rotation steps, each row followed by its count of steps:
The counts run from 0 to 297.
[  1  10 -43   9  -4 -21  -3 -18  -5   4   6 -23 -28 -18  27 -19  22   5
   3  18 -13  -1  27   1   0 -20  18 -16   6 -42   2 -22 -21  12   6  17
   6  16  20  16  -9   2 -13  30  -3   0 -18   6  -8 -10  14   2   1  -4
   7   9   9 -11 -15  -3  25 -13  -6  -5   3   9   4   3   5  -1  -6  16
  23  22  17   1 -45  -7   4   8   6   2 -19 -18 -47   4  20 -17   5  10]  46
[ -1   5 -38  -4  -4 -24 -18  -4  10  -4   5  29 -33 -15  18 -11  23  18
 -15  21   5   4  10 -22  -4 -12  16 -12   5 -41  13 -13   3  35  16   3
  -8  39   1  -2   4 -10  15  13   8 -27 -19   2 -24   9  -8 -11  27   3
   1   0   7 -15  -1  11  22 -20   0 -14   3  11   2  -7   0   5 -10  14
  36  22  11   3 -20  11   6   1 -17 -30 -23 -20 -24   1  29   1  -8   3]  77
[ 26 -15 -45 -15   8 -18   0  -2   9   6  -6  29 -34 -17  19  -9  21   0
  -5  38  -1  -8   6   0  13 -11   4 -10  18 -31   6   3  -9  30  -8   9
 -14  25  17  -9  -7  -5  -3   7  12 -22  -6  -3 -16  11   1 -23  10  12
   9   3  10 -16 -12  19  30 -16 -11  12 -18  10   0   8   6  24  -8  26
  19  11  16  -7 -17  -9   3   0 -15 -24  -7 -21 -23  28  29  -5  -5   8]  187
[  2  -4 -35  -9  11  -2  14 -31  14  19  -6   3 -38  -7  41 -12  30   8
 -15  30 -17   7  16   2   6 -10  18  -3   7 -13   1 -27 -34  -3  -6   5
   4  36  30 -12   2  -4 -15  20   1 -15 -23  -5  -7 -14  18  -7 -13   8
   0  -3  -9  -5  -9   0   2  -5   3  25  12  23  32  23   3  12   0  12
  20   0  12 -12 -22 -29 -13  15  -6 -18   2 -15 -13   5  38 -23  -1  11]  227
[  4  -7 -28 -27   1  -1   0  -6  19  17 -12   9  -8 -12  17 -13  26  15
  12  32 -15  16 -18   0   9 -31  -1   3   2 -26  -1 -23   4  -8  -9   2
   1  19  12 -13  20 -10  20  24  27 -16 -21 -17   4   4  -7   1  -7  22
  -2   4  -1 -14   0  -3  16 -31 -12  24  12  -5  14  24  14  20  10  26
   8  12  19  -8   4 -26 -28  -1  -6 -43   1 -28  14  -9  35 -23 -15   5]  234
[-17   3 -18   2 -11 -17  -7 -28  21   8 -16 -14 -23 -11  24 -23  39  18
  -1  22 -34  27   1   1  -5 -29  13 -11  -1 -50   5 -41  -2 -13   1  12
  11  19  34  14  32   4  21  35   8 -15 -20  -1   4  -5   7   3   5   5
  -8   9  12  -7   0  -4  17 -22  -7  18  19   3   3   6  17  -1   2   5
  32  15  11   3   2  -2  -3  -2  -7 -19  -4 -26  -8 -13  27 -10  -9  -7]  106
[ -7  -5 -22 -19 -15 -13   4 -17  11   6  -6   9 -22  -6   7 -18  32   9
 -11  27 -14  15  -2  10   0 -29   5  -5   2 -31  -8 -22   4  -4 -13  16
  -1  15  22  -6  25 -20  23  11  24 -17 -29  -8 -11 -10   1  -1   5  21
   3   4  12 -16  -5   5  27 -37   0  14  21  11  10   5   8   1  13  19
  36  11  18   1 -17 -13  -2   0 -12 -50  -3 -25 -17  -6  28 -27 -10   1]  289
[-17   2 -45 -12  -8  -7 -17  -5  13  -2  -2  17  -2 -10  25  -6  21   5
   7  26  -7  13  -6  12  -2  -2   9  -2  13 -36  -7 -15 -13   6  -1  15
  -6  33   3  13  16   1  24  32  11 -24 -17 -14 -22   2  -5   2   4  15
  -9  17 -17  11   2  -3  17 -26 -38  11 -13   8  -1  32  12  15  -2  19
  39  32   9 -11  -4 -10 -18   3   1 -27   2 -14  -3   1  32 -27 -14  -3]  197
[  1 -13 -34   5   0 -21 -14 -35  29   7  -3   7 -27 -21  21  -6  27  14
  -1  23 -28  16   2  -6   8 -16  13  -9 -18 -42  13 -27 -15  -8   9   0
  15  14  37   3   7  17 -10  44  12  -8 -26   2  15 -12   4 -10  -3  -3
  10   9  -8 -13  -5  -9  13 -19   6   4  14  16   8  21  22   7   4   6
  13  27  25 -21 -20  -8 -14   6 -12 -16  -1 -34 -13   4  23 -12   1  14]  174
[ 19  -6 -40 -24   4 -13   5  -1  14   2 -10  -6 -40 -19  25 -16  31  30
  -2  36 -18 -10   9 -39  19 -17   6   3   6 -29   8 -31   1  20   4 -16
   6  36   7 -18 -11   5  -7  22  12  -6 -27   2   2  -7   0   0   5 -10
  -6  -6  -5 -17 -12   6   6   2  12   7  -7   3  14   3 -17  27   6  15
  15   0  10   1 -12 -23 -17   0  -4  -5 -18 -41 -23   0  24  -9  17  21]  63
[-20  13 -23   8 -10  -3 -13 -44   6 -15 -10 -13  -9  -1  31 -16  24  16
 -16   6  -9   9  16  -1 -14 -20  16 -28  11 -28 -14 -40 -29  -8  15  16
  27  37  24   9   5  13  18  14  12 -40 -24  -5  -1   3  15 -12   8   2
  -7   2   5  -4 -11   2  22  -9   0  12  12  18  10   9  13  10  -8  -3
  25  18   7  16 -13   0  -7  11 -11 -20   1 -23 -17  -1  30 -12 -15 -12]  213
[  1  15 -16  -9  -3 -32  -6 -14  14  30  -8 -16 -20 -15  31 -16  19  25
  10  27 -12   3   2  -1  -5 -48   5 -15  16 -54   3 -34   4  13   2  10
   3  16  14  -6   5   8  27  13  -1 -21   9   7 -14  -7   5   6   8  -2
   5   7  13 -16   3  -2  26 -17  -6  20  13 -10   7 -13   6   1  -6  32
  37   5   6   9   4 -11   3 -21  -7 -18 -23  -8 -21   3  32 -10  -8  -4]  216
[  5  15 -28  -5   1 -18  -5 -17  13  13  -3  -6 -12 -21  38 -13  11  10
  25  23  -9  -2  -6  -4   5 -42  -2 -20   0 -30   2 -25   4   3   3  12
   4  18   8 -11  -1   9  -3  23  15 -17  -1  -4  -6 -21  -3 -12  -4  -6
  32  -4  16 -21 -19 -10  27 -30  -2   0  13   8   7  -3  28   6  -2  43
   4  10  17   3 -22 -18  -3 -19 -15 -20 -11 -15 -15  -6  36  -8   2  18]  110
[-26  15 -32  -4  -7  -2 -12 -17  -4  -3   1 -11  -5  -4  40 -22  16  33
  -4   6 -16  11  12  -1  -8 -13  15 -16   7 -27 -23 -43 -24  -9  14  12
  16  44   7   4 -15   9  25  24  -4 -24 -22  -5 -10   8  17   4  -5  10
 -23  -2  -6   6   5 -10  20  -9 -18  15  11  -9  10  17   1  13  -2  -2
  12  30  12  11 -12 -12 -24  11  12 -15  -9 -24  -2 -10  31 -25 -13  -1]  267
[ -4  16 -43   8  12 -12  -5  -3   8  14  -3 -20 -16 -20  40 -20  22  21
  22  18 -19  -5   2 -10  -1 -26   5  -8  -1 -49   5 -29 -15   6   8  -1
  10  26   1  10 -22  23 -12  36  -7 -15 -11   7   9   4  12   1   1  -8
   9   5   7  -1  -9  -5  14  -6 -16   4  -6 -10   8   1  14  14 -11  18
   1  25  11  -1 -30 -19 -18   0   8  16 -17 -22 -22  -4  27   4   2  15]  101
[ 21   2 -38 -21   0  -5   6   2  -7  -6   6 -23 -19 -13  20 -37  18   9
  -6  28  -5  15  28 -15   4 -35  14  -7  23 -26  -3 -33 -10  28  -2  11
   5  21  12   0  -8 -16  10  13   0 -19 -25   1 -12  -1   6   1  -1  10
  -2  -1  11 -22 -17  11  31  -7   2   7   2   3  18   1   2  20  -4  25
  10   1  19  20 -32 -18   4  12  10  -8 -23 -29 -34   9  23 -10   3  13]  223
[ 13  -6 -47 -14  14  -5  14 -11   0   8  -3  24 -14 -11  25  -9  19  12
 -14  26  -8   1   5   7   9  -9   9  -8   7 -14  -4  -4 -29  19   0   5
   0  22  21 -30 -27  -6 -13   6  15 -31 -30 -13  -9   4  11 -18 -10  17
  10   3  -7 -20 -20  14  26 -13   2  21   3  10  15  24  -1  22  -2  15
   1  10  22  -3 -29 -22 -18  15  -9 -27   1 -22 -12  24  33 -16 -10  16]  295
[-11  16 -26  -1   0 -10   7 -30   6  -1 -13 -11 -30  -6  31 -29  35   6
 -15   9 -13   5  20  17  -4 -13  10  -9   1 -23   1 -20 -21  -2  13  12
   0  20  28  -2 -14 -13 -17   9  16 -27 -26 -16 -17 -14  11   3  -7  -9
   2   7   2  -1 -21   2  14 -14  14  21  20  30  20  16   7   7 -13  18
  25   3  -5   2 -29 -19   7  -4 -15 -25  -1   0 -27   5  38 -22  11  -1]  44
[ -9  23 -31 -17   0 -14   0  -1  17  36 -17  -8  -2 -15  24  -3  28  13
   8  26 -17 -10  -7   9   0 -30  -9  -7   3 -40   2 -28  -4  11   1  -3
   3  31   9 -23  -1   2   9  19  30 -22   0  -6   4  -3   4   9   6   6
 -10   2  11  -5   1  -6  25 -19 -14  33  -1   3  -4   3   6  14 -10  27
  25  12  -8   5   8 -23 -14 -12 -13 -11 -14  -6  -8  -5  51 -18  -3 -11]  271
[  2  10 -27 -19 -11 -23 -10 -13  -6  17  -1 -12  -9 -20  35 -23  19  38
   8   6 -11 -19   4  -5   6 -36   4 -26   5 -36 -13 -17   8  15  16  13
   0   9  19 -19 -23  13  15   2  18 -29  -9  -3 -16  16   6  -9   4   4
   4   3  13  -8  -8  12  42 -22   4  23   5 -18  -5  -3   1  18  -7  21
  19  14   9  18   4   2   0 -26 -11 -31 -17 -20 -19  15  32  -9  11  -2]  148
[ -1  -9 -33  -8 -15  -9   8 -28  -1   3  16  20 -13  -3  19  -6  21   8
 -25  25 -21   5   8   9  -3  -7  18 -10   7 -28 -18 -18 -25  -2  -1   6
   0  25  31  -7  -6  11   2  19  16 -16 -35  10 -10 -20  18 -13  10  20
   3  -2 -11  -7  10   7  31 -24   4  26  11  15   8  15   2   6  14   4
  21   1  27  -5 -20 -12 -18  24  -2 -28  -5 -46  -7  17  28 -13 -15  20]  121
[ 18 -25 -36  -7   4 -13   6 -28  13  22 -10   8 -33 -18  27  -4  25  12
   4  40 -17  -5   3   3  13 -26  14  -9  -7 -22  -6 -14 -16   5  -9  14
   3   7  37 -14  -3  10 -21  25  17  -2 -17   2  -5  -1  10 -28  -6  11
  25  -2  -4  -6  -7  -3  16  -9  -5  23   6  17  11  12  18  21  12  19
  10   4  28 -11 -24 -18   0   5 -18 -19   5 -20 -17   7  36 -14   9  23]  119
[ -5  14 -38 -21  12 -20 -16   5   1  -7  -5  -1 -27 -21  49 -17  12  30
   7  21  -8  -9   9 -27   2 -10   7 -18  24 -33   3 -20   5  17  13  -4
  -9  47  -6 -12 -14  -1  24  25   5 -23  -8  -6 -15  11 -12   6   1  -3
 -21   2  -6  -5  -8   8   7  -4  -3   2 -15 -13  10  14 -12  25  -7  13
  27  31  -5   2  -1  -5 -12  -7   4 -16 -21 -17 -19 -18  27 -14   9   6]  200
[ -3  10 -27   9   0 -19  -6 -17   7  -1   7  18 -18 -14  30  -8  18  24
 -16   8 -20  15   1 -10  -7 -19  16 -17   8 -43   0 -35 -16  -5  15  -2
   7  28  15  -5  -7  22   9  24   8 -39 -29  10   6 -18   5 -15  22   0
   6   3   8 -17   3   4  22 -18  12   4  22   3   6  -1   0  -4   4   4
  11   5  21   5 -21  -5 -25  10 -10 -16 -16 -50 -12   1  19  13 -20  15]  176
[-19   3 -49   0 -11   3 -12  -4  -1 -10  -4  -4  -4  -6  17 -21  26  17
   0   9 -20   8  -2   5   8   0  12  -1  -2 -32 -15 -15 -14   0  13   9
   0  19  13  16 -22  22   4  23  19 -25 -44 -12   4  22  17   5   3  13
 -10  18  -4  18 -14   7  22 -19 -17  22   3  -5   5  29  11  25  -4   6
   8  28  20  -4 -22  -7 -29   9  -3 -17   2 -27  -4  10  26 -22   3   4]  29
[  5  -2 -38  -4  -2 -19 -28   5  23  10  -8  -6 -30 -15  34 -22  23  24
   9  28 -11  17  10 -19   2 -15  12  11  13 -48   9 -30  -6  16   8   1
   5  35   1  26  -7  17  20  33 -15 -29 -12  -2   3  20   4  -2   8  -1
  -7  12   2  11   1   5   8   1 -33   6   0   6   6   3   7  21 -17  18
  20  24   8  -1  -4 -12 -16  -5  -3   5 -21 -11  -8   7  35  -6  -9  -3]  32
[  3  23 -28 -15  -3 -13 -24  -7  12  19  -2 -11  -8  -9  33 -13  18  18
  10  26   3   1   7 -25   2 -30  14  -8  16 -32   1 -40  -4  20   7   5
  11  53 -10  -1   3   9  21  26   3 -25   1   6  -6  11   1   0  12  12
 -11 -10   7  -2  -3  -7  15   0 -23   4  -5   4  14   1  10  15 -11  18
  14  23   9  13  -3 -18  -4   4   3   2 -31  -5 -12 -18  42 -10 -11   3]  269
[ 14  -6 -30  -7  -2 -16 -15  -4  25   3  -9  16 -19 -24  25 -13   9  11
  11  34  -3   6  -7 -21  -1 -38   2 -16  20 -39   4 -24   3   5  -3   6
   2  28   3   3  12  12  19  24  11 -35 -11  -1  -2  -4  -8 -20  19   1
  22   5  23 -23  -6   7  28 -18  -9   0  -3   7   4  -9  14   6   3  29
  11  -1  12   4 -11  -8 -13  -3 -13 -14  -9 -48  -7  -5  23  23 -10  14]  178
[-26  22 -30   0 -15 -18 -19 -16  -4  -6   2 -11   4 -13  26 -17  20  19
   4  -2 -15   3   6   1 -12 -21   5 -28   6 -48  -8 -28  -1  -2  24   8
  -4  13  13   8  -2  14  21  31  19 -26 -18   0  -8   3  -1   6   8   8
  -9   1  11  -3  -4  -4  36 -30   0  11  12  -4  -7   2  11   0   2  14
  31  32  14  12 -14  13  -9  -9   4 -20 -19 -31 -22 -13  20  -6  -3  -5]  38
[ 17 -17 -30 -12 -11 -13  -9 -16  19  -9   5  20 -24 -10  26 -18  14   5
 -24  40 -11  27   9   6   6  -7  21  -2  18 -20   0  -7 -18   0   4  10
  -4  23  33   5   4  -2   4  19  -1 -21 -28  -7 -15  -7  -3 -22  10   7
  14  12  -6  -8  -5  14  18 -23   1  20   6  35  11  29  16  17  -1  15
  23   2  24  -8 -11  -2  -3  11 -23 -27  -2 -27  -5  29  25 -10  -6  10]  13
[ 17   9 -32 -12   0 -16  -5 -18  30   1 -11   8  -9 -20  14  -9  16   2
   5  28  -4   9   3   3   8 -25  -9  -9  13 -28  15 -22  -8  23   4   3
   5  26   3 -17   7 -16   4  16  27 -35 -14 -14   4 -10 -10 -14   9  -3
  10  14   9 -38 -20   1  22 -27   1   6 -15  21   9  17  10  11 -10  27
  12  19  13   0  -9 -16  -5 -10 -24 -32  -2 -27 -16  10  28 -12 -17 -13]  4
[-14 -15 -36   5   2  -9   2  -1   5  -4   3  32 -27 -12  33 -18  28  11
   0  29 -21  27   1   6  -7 -14  19   0  19 -46  -5 -16  -4  -7  -6   7
 -21  12  16  14  10   5  35  21 -14 -20 -24  -2 -22  -8   7  -3   2   0
  14  17  -7 -10   7  13  16 -29 -14  10  16  -2  12   9  -1  -5   9  15
  30   5  11 -14 -23  -2 -23   8   4 -26  -6 -32 -11   3  20 -16 -15  15]  15
[-20   9 -32   2   0 -25   1  -4 -11  -8  -8  25 -28 -17  32 -22  22  23
   0  15  -1  -6  -3   1 -10 -17   4  -8  19 -48  -6 -20   0  20   4  13
 -24  26   5   2 -10  -5  39  -1  -1 -39 -13  -9 -32   7   4  -1   4   0
   5  14   7  -3  -3  15  24 -23 -12  -3   6 -14   1 -10  -9   4   0  17
  42  16  -3   2 -19   0 -14  -8  -5 -32 -16 -15 -22  -7  25 -14 -12   0]  253
[-25  19 -36   2 -14 -15 -23 -28   4  -6  -5  -9  -5 -16  33  -6  14  12
  10  11 -20  -9   3   2  -3 -15   6 -34   3 -40   2 -17  -4  -8  22  14
   3  24  23  16  12  14   7  39  25 -15 -10  -3  -4   5  -5  -8   5   0
  -8   3   0   2 -10  -2  23 -30   0   2   0  10 -10  19  22   1   5  10
  29  40   8  -5 -13   7  -4  -9  -2 -15 -10 -26 -20 -18  26 -12   5  -1]  37
[ -7  26 -37 -12   3 -10  -4 -20  21  -1 -11 -17 -14  -7  34 -14  27   3
   0  17 -17  -1  11   4   8 -13   5 -26   5 -23  15 -18 -11  -7  25   1
   2  35  19 -15   6 -10 -11  34  34 -21 -20 -20   0 -18  -7  11  -8   1
 -23   0  -3 -10 -15  -1  12 -25  13  20  -8  21   4  30  12  14  -5  23
  24  22   1  -3   3 -15  -6  -9  -6 -20 -11 -13 -13  -6  36 -21  14  -5]  273
[-17  19 -31  -3  -3  -7  -5   1  -7  -3  -2 -25 -13 -16  23 -28  21  21
   0   1 -24  11  11  -5   2 -33   4 -17 -10 -48  13 -26  -1  -8  18   4
   2  12  13   3  -4   2   0  39  19 -10 -32  -6   9  -4   0  12  -6   3
 -13   2  13  -9 -12  -3  30 -30  13   6  20 -12   4   9  15   3   6  15
  12  32  16   5 -26  -8 -10  -6   1 -12 -26 -28 -26 -17  16  -8  10   6]  275
[-15  15 -33   1   8 -19 -18 -32  19  12 -17  -2 -16 -14  51  -4  18  17
   7  22 -13 -12  -3   6  -4  -6   2 -21  17 -27  -3 -22 -17 -10  21  -6
   0  39  15  -8  -3  14  -7  22  20 -41  -1 -10  -8   0   2  -7   0 -10
  -4   7  -7   9 -11   1   5 -10   1  25   0  22   7  20  11  24  -9  15
  27  10 -12   0  15  -8 -13 -21 -24 -13   4 -10  -6  -3  42  -4   6 -10]  35
[-15  14 -30 -12  -8  -6  -4  -7   1  21 -10 -10 -21  -2  25 -12  30  18
   2  31 -15   9   7  -9  -7 -28   6  -8   6 -46  -8 -50  -7  -4  -7  11
   1  36   9   2  21   0  23  25   9 -15  -6   8  -9  -7   8   8   7  16
 -10 -10  10   9  16  -4  23 -15 -26  17  15  -8  10 -10   5   0   7  14
  40  11  10  -1  -2 -19  -8  10  10  -4 -23 -18 -13 -22  44 -15  -8  11]  161
[ 12 -13 -34  -8   0 -19  -2 -11   4   3  -6   7 -46 -29  26 -18  24  24
   4  22  -8 -10   6 -32   7 -28  12 -10   1 -37   8 -13   3  22   5   1
   2  20  16  -4  -2   5  -3  21   5  -7 -21   5  -5  13   2 -23   7  -5
  17  -7   7 -21  -7   4  12  -7  12  -6  18   1  10 -11  -1  14  10  18
  18   5  24  -3 -31 -10   3  -2 -16 -21 -21 -31 -27  -5  18   3  14  28]  9
